In the data rows, 128 means zero.
Some points:
[125  92 173  91 173  66 109 133  87 116 123 152 108 166 153 155  96 120
 119 112 214  79 140 112 152 144 116 125 220 157 120 131 104 176 152 115
 147 148 167  87 108  96 148 130 134 135 119 152  75 143 107 143 197]
[127 169   1 127 137 102 116 115 105  81 105 160  40 123 188 134 126  93
 113 128 100  97 128 124 120 123 111 126 155 113 114 132  90  99 110 152
  93  80 101 171 133 120  97 152 128 133 133 127 113 149 154 123 143]
[170 142 159 138 120 151 106 136  99 136  91 103  95 136 126  92 151 110
 145  99 130 106 137  70 149  75  86 149  93 115 138 133  90 173 144 109
 142 122 135 132 125 143  94  88 159 161  96 116 166  36 137 128 150]
[103 137 100 137 131 162  97  85 128  87 168 144 149 168  94 168 105  95
 188 167 149 139 184 103  88  93  82 102 163  73 120 127 165 160 158 165
  97 110  83  90 114 135 115  83  58  81 115 130  99 107 135 115 122]
[142 144 116 103 171 154 163 151 144 174 102 121 171 127 148 125  86 189
 127 147 100 105 146 121 163 121  63 157 147  71 166  97 105 123 103 125
 112 111 176 111 158  95  87 173  55 130 173 102 172 113 165 145 117]
[115 103 116 152 110 141 125 167 110 129  82 145 122 189 127 168 146 101
 152 170 163 141 116 103 158  57 184 137  74 106 100 127 128 155 105 157
 157 103 106  97 142 105 117 203 104 105 127 109  94 190  91 161 174]
[119  80  37 140 120 119 114  79 125 184 114 102 110 152 131  82 129 145
 119 115 155 100 130 105 159 190 176 155 112 147 167 140 161 108 125 148
 157 116 131 132 126 103 127  34  94 119  77 169  76 153 104 162 101]
[ 98 167 179 124  97  81 105  91 119 106 141 164 110 102  93 131 114 164
 103 115 153 152 132 107 115 194 192 148 117 167 161 105  82 178 100 138
 104 143 133 137 123  95  94 115 106 151 126  31 203 139 136 107 108]
[ 92 170 136 116 101 169 181  41  67 132 160 160 174 143 112  88 107 129
 129 131 127  60 129 124 108 173  95 107 138  98 108 151  91 126  82 157
 146 152 111 141  85 188 141 201 188 138  87 134 106 137 108 160 152]
[125 131 160 104 126 158  84 121 132 118 214 106 133 132 162 116 152 139
  99 138 103  94 155 170 174  94 155 170 114 202 104 143  88 104 134  86
 133  96  60  90 118  87 171 142 140 138 145 180 170  89 100 148  78]
[121 171 135  67 121 136 124 150 168 161  96 127  86 142  82 159  89  60
 100  90 145 127 111 111 178 143 118 156 110 150 152 140 186 122 105 164
 133 107 121 143 134 138 174 164 170 105 157  83 111  62 124 151  76]
[101 162 140 139 117 130 151 169  49 126 119  66 160  98 121 196 148 183
 146 188 134  36 133 122 123 147 185 148 126  94 156 132 147 149 147 151
 108 111 139 149 132 140 106 124 213 132 144 167  98 134 122 101 104]
[137 117 139 168  99 123 111 177 105 200 161 143 111 108 112 103 123 142
 139 104 137 128 127 140  81 117  69 123 160 199 126 120 133 132  90 153
 129 156  92  87 178 114  89 169 153 150 124 117  80 133 188  87 102]
[144 133 137  99 159 181 121 143 154 114 101 126  82  57  81  75 114 118
 164 169 151 201 172 123 110 130 183 101 132  96 114 149 116 128 152 130
 146 147 158 156 146 118  89 197  97 176 116 162 128 145 110 126  89]
[120 143  94 162 150 108 147  60 113 117 103 185 186 124 141 111 108  83
 121 209 126 121 121 125 111 111 180 125 109 173 142 136 150 124 169 128
 152 157 193  82 107 114 146 131 163  93 143 151 104  77 226 118 126]
[120  80 157  84 141 116 122 114 118  51 136 115 158 154  90 120 131 154
 126 135  30 155 105 149 182 119 129 142 153 128  99 132 168  91 115 156
  90 144 154 146 135  94  74 128 145 127 107 102 101 129 107 137 157]
[102 127 154 138 156 156 105 193 182 134 106 232 110 128  98 117  87 182
 141 128  95  94 113 104 127 143 129  50  89 143 158  84 114  93 148  90
  90 164  71 144  74 135 125  75 143 126 146 145 101 142 118 147 128]
[160 125 141 127 120 140 166 112 143 115 110 145 127 123 132 145 166 133
 195  79 134 195 114 185 184 160 115 119 167 120 165 101  59 125 117  92
 165  90 118  85 159 177 152 114 174 104 117 126 118 150 146  84  87]
[165 173 193  85 120 135 143  71 127 141 143 185 114  79 143 112 128 139
  98 146 146 131  92 129 151  64 115 114 115 110  83 150 176 110 102 146
 111 128 152 123 186 125 143  21 143 131 153 201 162 192 157 120 147]
[136 151 233 212 126 147 139 132 151 118 108 127  97 177 169 142 149 141
 102 130 129 160 123 143 114 189 148 126 166  96  72 111 169  95 125  98
 171  91  91 135 126  92 139  90  98 158 109  96 113  83 123 139 117]
[101 140 112 180 130 136 173 130 173 146 159 127  94 188  87 177 122 137
 110 157 100 166 114 151 124  92 128 148 152 204 102 108 109 121 150 136
 109 166 169 160 112 214  92 137  95 127 152 186 150 140  59  99 131]
[108  94  73 125 152 113 148 130  59 138  99 134 100  92  75 154 187 158
 109 133 126 186  97 124 156 151 112 124 145  98 114 136 156 192 146 139
 134 186  82 145 119 137 185 128  90 132 139 169 161 112 178 188 148]
[155 103 141 162 128 117 121 188 100 105 192 169 167 109 127 110 149  82
 115  62 104 113 126 117 124  94 135 111 151 117  97 137 123 102 141 110
 179  92 156 166  93 139  96 117  95  99 126  89 179 173 113 142  43]
[118 138 108  94 124 114 143 146 111 160  93  89 171  88  86 113 106 152
 103 115 127 146 110 147  92 155 114  92 105 158  44 149  59 117 143 119
 128  97 122 117 129 116 109 113  89 110 153 113  95  45  82  74 168]
[158  74  80 112  83 166 120 111 202 122 167 102 138  82 176 139 189 134
  64 126 156  95 164 122 178 109 150 119 122 105 133 107 146 131 124 120
 146 161 114 163 128 165 160  96 132 146 138  68  97 119 138  57 169]
[124  85  95 143 142 155 160 180  89 117 125 169 143 133 149 143 110  80
  82 161 120 150 149 138  83 142 116 158 103 105 152 133 115 138 115 163
 116 117 178  44 125 145 192  69 168 175 123 112 155 145  77 136 136]
[133 139 128  96  99 119 118 150 104 112 104 108 179 162 155 115 108 134
 170  81  85 140 134 157  85  84 151 124 127 137 190 147 123 147 103 111
 125 116 156 181 162 182 187 129  69 166 132 165  68 120 148 148 164]
[115 106 136 104 118 105 175 121 147 133 135 142 170 147 124 138 172  85
 103 112 221 138 101 176 101 119 106 115  96 116 195 110 160 120 148  73
 101 110 107 167 142 100  53 170 132 147 108 129 143 110 141 156 116]
[129 173  93 140 145  84 111 152 130  99 117  98 157 116 103  95 129 158
 106  60 137 174 147  63 122 162  81 159  90 116 138 108 200  88 153  92
 138 127 139  87 118 123 147 180 157 138 117 147 115 171 119  86 145]
[161 148 110 165  99  60  75 140 160 151 135  59 146  94 156 110 104 116
 154 172 141 147 121 174 138  99 120 130 160 142 135 114 114  82 151 155
  89 120 140 144  94 137 152 131 144 121 130  81 137 148 122 210 168]
[131  87 124 111 128 143 168 111 195  82 105  50 133 106 170 147 153 128
 194  88 125  84 112  67  64 129  96 132 116 195  99 143 123 142 108 135
 118 183 141 131 120  86 127 127 125  94 122 108 167 151 121 166  71]
[139 125 172 161 155 111 103  98 183 181 166  75 113 122 200 127 144 112
 157 156  68 150 126 119 132 166 172  78 144 130 155 161 172 147  94 107
 120 106  93 150 165 150 151 140 139  99 129 139 213 122 107  66 154]
[132  96 151 118 126 126  80 125 146 138 145  95  69 158 115 116  97 127
 134 101  91 114 114 202  80 136 112 154  54  45 104 132 101 125 164 105
 137 167 134 130 108 115 144 154 121  76 143 117 154 164 159  94 135]
There is one direction along which these points spread out most. Take the direction at right angles to it along which they spread out most. Go by this last direction. How many in every 100 of the points above lie lower along it than each point below? Round to a whole number. More than half of the points above lie lower than the first one.
[108  94  73 125 152 113 148 130  59 138  99 134 100  92  75 154 187 158
 109 133 126 186  97 124 156 151 112 124 145  98 114 136 156 192 146 139
 134 186  82 145 119 137 185 128  90 132 139 169 161 112 178 188 148] 58
[139 125 172 161 155 111 103  98 183 181 166  75 113 122 200 127 144 112
 157 156  68 150 126 119 132 166 172  78 144 130 155 161 172 147  94 107
 120 106  93 150 165 150 151 140 139  99 129 139 213 122 107  66 154] 91
[136 151 233 212 126 147 139 132 151 118 108 127  97 177 169 142 149 141
 102 130 129 160 123 143 114 189 148 126 166  96  72 111 169  95 125  98
 171  91  91 135 126  92 139  90  98 158 109  96 113  83 123 139 117] 73
[101 140 112 180 130 136 173 130 173 146 159 127  94 188  87 177 122 137
 110 157 100 166 114 151 124  92 128 148 152 204 102 108 109 121 150 136
 109 166 169 160 112 214  92 137  95 127 152 186 150 140  59  99 131] 45
[133 139 128  96  99 119 118 150 104 112 104 108 179 162 155 115 108 134
 170  81  85 140 134 157  85  84 151 124 127 137 190 147 123 147 103 111
 125 116 156 181 162 182 187 129  69 166 132 165  68 120 148 148 164] 52
[ 92 170 136 116 101 169 181  41  67 132 160 160 174 143 112  88 107 129
 129 131 127  60 129 124 108 173  95 107 138  98 108 151  91 126  82 157
 146 152 111 141  85 188 141 201 188 138  87 134 106 137 108 160 152] 61
[119  80  37 140 120 119 114  79 125 184 114 102 110 152 131  82 129 145
 119 115 155 100 130 105 159 190 176 155 112 147 167 140 161 108 125 148
 157 116 131 132 126 103 127  34  94 119  77 169  76 153 104 162 101] 88
[118 138 108  94 124 114 143 146 111 160  93  89 171  88  86 113 106 152
 103 115 127 146 110 147  92 155 114  92 105 158  44 149  59 117 143 119
 128  97 122 117 129 116 109 113  89 110 153 113  95  45  82  74 168] 6
[125  92 173  91 173  66 109 133  87 116 123 152 108 166 153 155  96 120
 119 112 214  79 140 112 152 144 116 125 220 157 120 131 104 176 152 115
 147 148 167  87 108  96 148 130 134 135 119 152  75 143 107 143 197] 70
[102 127 154 138 156 156 105 193 182 134 106 232 110 128  98 117  87 182
 141 128  95  94 113 104 127 143 129  50  89 143 158  84 114  93 148  90
  90 164  71 144  74 135 125  75 143 126 146 145 101 142 118 147 128] 42
